In the rows, zero is written as 100.
One turn sends every row of this set to another row. A few are shown first. Where does it send the rows asked after them?
J560: 96,74,125,85,122,108,97,107,139,95,120,99,94,71,83,65,85,81,132,137,83,124,71,94,73,98,138,107,107
J375: 86,87,87,95,110,104,124,108,107,101,84,100,119,125,82,103,100,140,75,123,86,71,106,116,114,98,64,120,106
J565: 98,69,139,78,116,100,81,115,128,96,98,94,93,69,90,72,94,59,134,123,105,117,78,84,75,97,151,87,108
J376: 80,85,109,77,71,102,83,88,65,88,50,90,134,115,99,126,99,108,98,87,118,113,96,109,107,105,71,57,100
J458: 78,84,89,84,90,94,89,81,69,93,60,78,123,125,94,133,109,121,75,106,90,101,93,110,109,110,74,69,93
J496: 89,95,113,74,68,102,103,99,72,72,88,89,132,85,110,100,82,81,100,75,154,108,124,99,101,97,85,62,111
J858: 84,67,135,76,87,115,93,118,69,90,60,90,129,98,99,116,97,99,103,83,154,100,115,101,102,78,78,71,105
J170: 95,68,136,81,119,110,89,109,129,92,114,94,95,65,87,69,87,72,135,129,98,130,72,90,70,93,143,95,106
J536: 77,81,101,80,83,97,83,83,62,91,54,79,127,119,97,134,107,112,84,96,106,108,95,107,107,107,75,60,94
J607: 95,110,107,77,60,104,116,102,93,72,91,110,139,90,105,83,72,92,110,77,143,105,122,108,106,103,73,79,120
J319: 88,106,64,93,100,88,128,84,100,83,111,84,114,112,96,98,94,118,61,117,85,79,116,108,111,114,79,103,105
J662: 93,118,72,91,82,95,134,93,113,80,108,107,127,109,95,82,81,118,83,107,95,84,116,114,113,115,69,109,116
J957: 93,66,124,85,128,105,92,104,131,95,120,87,89,70,85,73,92,78,123,140,83,124,71,91,71,96,144,101,103
J270: 93,65,129,83,127,106,89,105,126,94,118,85,89,68,87,76,92,75,125,136,90,126,72,89,70,94,146,97,102
J755: 84,91,71,90,108,86,115,81,79,82,108,62,107,106,101,114,104,107,51,115,95,84,119,99,106,107,90,86,96
J470: 97,72,118,86,131,94,91,108,137,101,108,89,84,80,84,73,100,74,116,141,76,105,75,87,79,103,150,103,104
J746: 78,59,104,87,121,101,99,103,68,99,75,63,108,113,93,133,116,117,62,114,113,82,111,98,104,84,86,84,90
J794: 92,94,117,83,76,117,118,123,108,92,69,127,141,111,87,86,80,122,116,92,128,90,110,117,112,92,57,106,119
J520: 96,72,134,81,116,110,92,110,133,92,116,100,97,66,86,65,84,74,138,130,96,129,72,92,71,95,140,100,108
J921: 86,105,90,84,68,102,104,90,94,91,59,114,140,127,90,106,90,129,101,99,91,103,92,121,115,117,57,87,109
J213: 101,76,138,79,110,103,86,117,136,96,98,104,97,70,88,64,88,62,142,121,103,117,78,87,77,99,146,94,112
J125: 91,96,98,90,91,111,126,116,116,97,78,122,132,121,82,88,86,136,98,109,102,78,107,120,115,97,56,120,116
J797: 94,71,123,86,126,106,96,105,136,95,121,93,90,71,83,69,89,82,126,140,81,123,71,93,72,98,141,106,105
J88: 96,66,125,84,131,95,84,108,128,100,104,82,84,76,87,79,102,67,117,137,85,109,76,83,76,100,154,94,101
J371: 96,65,133,80,124,98,80,110,124,98,100,84,87,71,89,78,99,61,125,129,97,114,78,82,75,97,155,87,103
J301: 94,65,133,82,123,108,88,107,125,93,115,88,92,66,87,74,89,72,130,132,96,129,73,89,69,93,145,94,103
J664: 79,92,81,87,89,94,98,81,81,94,64,88,126,131,91,124,105,130,76,111,79,97,91,114,113,115,68,82,97
J157: 89,82,132,77,74,119,104,123,89,89,61,114,139,101,94,97,84,107,118,81,150,98,113,110,107,84,66,86,115
J159: 102,82,132,81,110,102,92,117,145,97,101,111,99,74,85,58,86,69,141,126,94,113,76,92,79,103,142,102,115
J932: 82,82,89,83,102,89,102,83,63,79,99,54,109,96,108,122,105,92,59,102,120,94,122,94,101,99,97,66,95
J761: 96,119,89,84,65,101,128,100,109,75,99,118,138,101,99,75,71,107,103,90,118,95,119,114,111,111,67,99,122
J106: 81,71,89,93,122,100,112,103,88,102,83,76,109,123,86,121,112,132,60,125,91,73,108,106,110,92,77,105,95
J787: 97,74,130,83,117,109,96,109,138,93,117,102,96,69,84,63,83,78,137,133,89,126,71,94,73,97,139,105,109
J826: 99,79,118,87,125,96,95,111,145,101,108,100,89,81,82,65,94,77,123,140,74,104,74,91,81,106,145,109,109
J791: 86,103,102,80,61,105,97,93,88,88,53,115,144,121,92,106,87,120,110,89,107,109,93,119,113,113,58,77,110
J392: 83,101,82,87,81,97,104,85,92,94,64,104,132,131,88,113,97,133,87,108,79,97,91,119,115,118,61,89,103
J44: 85,83,106,77,86,95,97,91,60,75,91,65,119,87,112,116,96,81,79,85,144,104,124,93,99,95,94,56,101
J68: 101,83,123,84,116,99,96,115,149,99,105,109,95,79,82,59,88,75,134,133,82,108,75,93,81,105,142,109,113
J258: 79,57,124,80,106,107,90,109,60,94,66,68,116,103,98,130,110,103,80,97,139,93,114,96,101,79,86,70,94
J344: 83,94,110,76,63,105,89,93,75,87,50,105,141,116,96,115,91,112,108,84,118,114,95,114,110,108,64,65,106

J565 goes to J213
J458 goes to J536
J106 goes to J746
Now find these:
J607 goes to J761
J957 goes to J270

One turn sends every row of this set to another row. A few are shown first. Where does it send the rows asked after them?
J365: 92,96,165,103,75,91,132,88,86,142,130,99,62,108
J731: 96,97,127,89,79,93,131,28,134,115,118,108,93,125
J896: 66,81,117,142,76,89,109,71,98,160,127,122,114,72
J417: 89,95,159,114,69,97,116,71,82,133,131,89,63,106
J840: 76,66,106,125,117,103,176,72,92,139,108,119,92,135
J576: 105,111,105,119,103,103,113,75,97,134,124,98,129,60
J615: 77,79,103,111,132,104,174,56,115,149,118,127,75,105
J174: 83,80,108,136,83,111,121,73,123,139,118,146,113,61
J181: 124,95,108,126,121,101,156,67,100,148,156,86,108,123
J92: 96,90,145,139,74,82,138,75,72,146,132,76,73,97
J182: 93,77,148,130,55,85,150,41,112,117,115,111,106,128
J284: 78,101,148,104,72,83,146,35,126,109,119,125,96,108
J144: 72,76,85,113,110,78,163,85,103,151,102,121,71,115
J855: 80,95,146,105,71,103,140,43,114,102,129,96,126,94
J803: 82,99,138,94,66,90,133,38,115,113,130,134,91,128
J689: 115,83,89,101,77,105,120,116,95,118,119,129,100,102
J749: 95,76,94,110,72,112,122,106,72,115,107,133,93,104
J240: 83,53,113,141,72,119,123,76,90,150,114,137,116,88
J764: 78,92,112,130,87,123,93,65,119,138,123,121,119,76
J605: 93,66,100,82,112,110,179,55,108,131,115,103,81,109
J752: 88,76,104,128,120,103,161,60,118,156,122,119,53,115
J97: 80,82,90,118,131,114,147,71,122,144,102,106,65,109
J754: 94,94,125,105,67,60,150,35,120,129,130,111,114,126
J830: 121,89,107,98,72,95,129,120,103,124,127,133,110,101
J146: 110,75,99,91,59,88,134,104,71,129,115,124,84,101
J649: 125,87,95,137,110,97,167,65,97,129,138,94,115,130
J586: 84,92,104,153,88,111,113,81,122,134,131,138,119,84
J116: 116,112,105,131,93,116,120,89,98,144,110,129,122,67
J765: 113,108,121,66,76,84,129,50,98,112,112,101,96,97
J904: 103,95,107,107,124,94,148,71,94,148,104,81,60,82
J115: 111,124,150,86,67,93,133,52,97,119,107,116,91,107
J103: 116,96,101,121,101,85,159,79,78,136,152,96,133,117
J827: 96,84,155,131,66,101,125,47,75,140,133,90,73,106
J924: 81,66,107,135,91,123,132,88,113,134,109,106,97,53
J27: 122,94,123,126,118,99,157,84,101,163,158,95,108,110
J74: 114,105,115,112,131,106,166,64,94,161,107,102,67,102

J365 goes to J830
J764 goes to J97
Now find these:
J749 goes to J649
J146 goes to J103
J605 goes to J855
J115 goes to J116
J904 goes to J765
J240 goes to J840
J181 goes to J417
J174 goes to J615
J752 goes to J803
J144 goes to J754

One turn sends every row of this set to another row. A few are shown first. Where does it send the rows asked after them?
J317: 104,68,90,92,86,75,85,104,118,82,48,104,84,66,96,113,118,66
J582: 105,112,73,108,89,49,105,89,165,40,71,103,110,84,113,120,87,72
J221: 74,125,81,83,102,43,105,141,156,100,76,111,90,95,107,95,130,73
J208: 97,131,134,80,73,55,92,49,157,94,92,142,112,70,124,88,118,88
J28: 110,85,97,102,91,54,90,51,146,142,67,107,71,95,109,76,122,88
J442: 111,137,96,124,98,48,101,119,116,97,46,101,106,68,84,121,116,88
J487: 128,101,107,140,89,71,79,66,139,48,81,107,62,113,95,101,115,92
J851: 105,128,103,125,106,30,121,101,173,85,88,115,97,123,114,84,133,102
J553: 106,161,126,81,87,47,90,47,151,96,102,129,80,76,105,109,109,87
J635: 100,123,69,83,90,69,95,109,142,52,54,129,97,74,114,124,124,58
J998: 101,104,76,103,78,64,88,32,133,132,105,126,97,90,101,98,116,101
J46: 76,103,100,87,104,65,41,80,135,91,106,94,77,98,92,90,126,116
J726: 87,125,81,100,83,74,59,50,122,111,113,120,95,90,97,106,128,121
J831: 107,163,88,150,78,56,93,88,135,64,66,111,80,97,100,87,120,81
J164: 88,90,87,98,112,58,89,53,123,113,106,110,63,82,100,95,144,107
J849: 106,59,92,108,84,60,92,66,140,44,81,105,93,88,100,95,114,70
J239: 129,117,97,142,100,69,113,93,162,60,70,127,105,104,113,124,92,97
J209: 78,122,132,84,75,74,88,84,151,114,93,134,114,57,120,99,90,96
J992: 97,112,88,124,83,59,99,84,147,48,98,143,108,109,93,71,113,54
J931: 107,105,85,85,67,60,64,48,145,140,77,112,111,96,96,95,100,90
J304: 102,145,98,107,114,45,110,127,152,103,79,126,77,116,102,102,145,93
J873: 99,98,110,92,84,62,42,78,158,119,66,91,84,111,100,72,104,97
J557: 77,107,87,101,93,27,117,114,175,81,85,101,111,100,119,77,118,82
J153: 94,127,90,82,72,70,35,67,135,119,85,105,109,96,93,103,113,110
J484: 124,128,92,117,101,88,103,112,138,72,56,153,92,95,115,127,128,84
J550: 101,86,96,97,104,51,106,114,129,81,78,133,135,80,78,105,110,62
J516: 124,109,104,125,91,86,73,104,118,86,47,105,54,92,91,120,119,89
J457: 87,152,122,86,88,66,87,81,145,116,103,122,82,63,101,120,82,94

J304 goes to J851
J998 goes to J931
J550 goes to J442
Now find these:
J457 goes to J553
J582 goes to J635
J873 goes to J46
J849 goes to J317

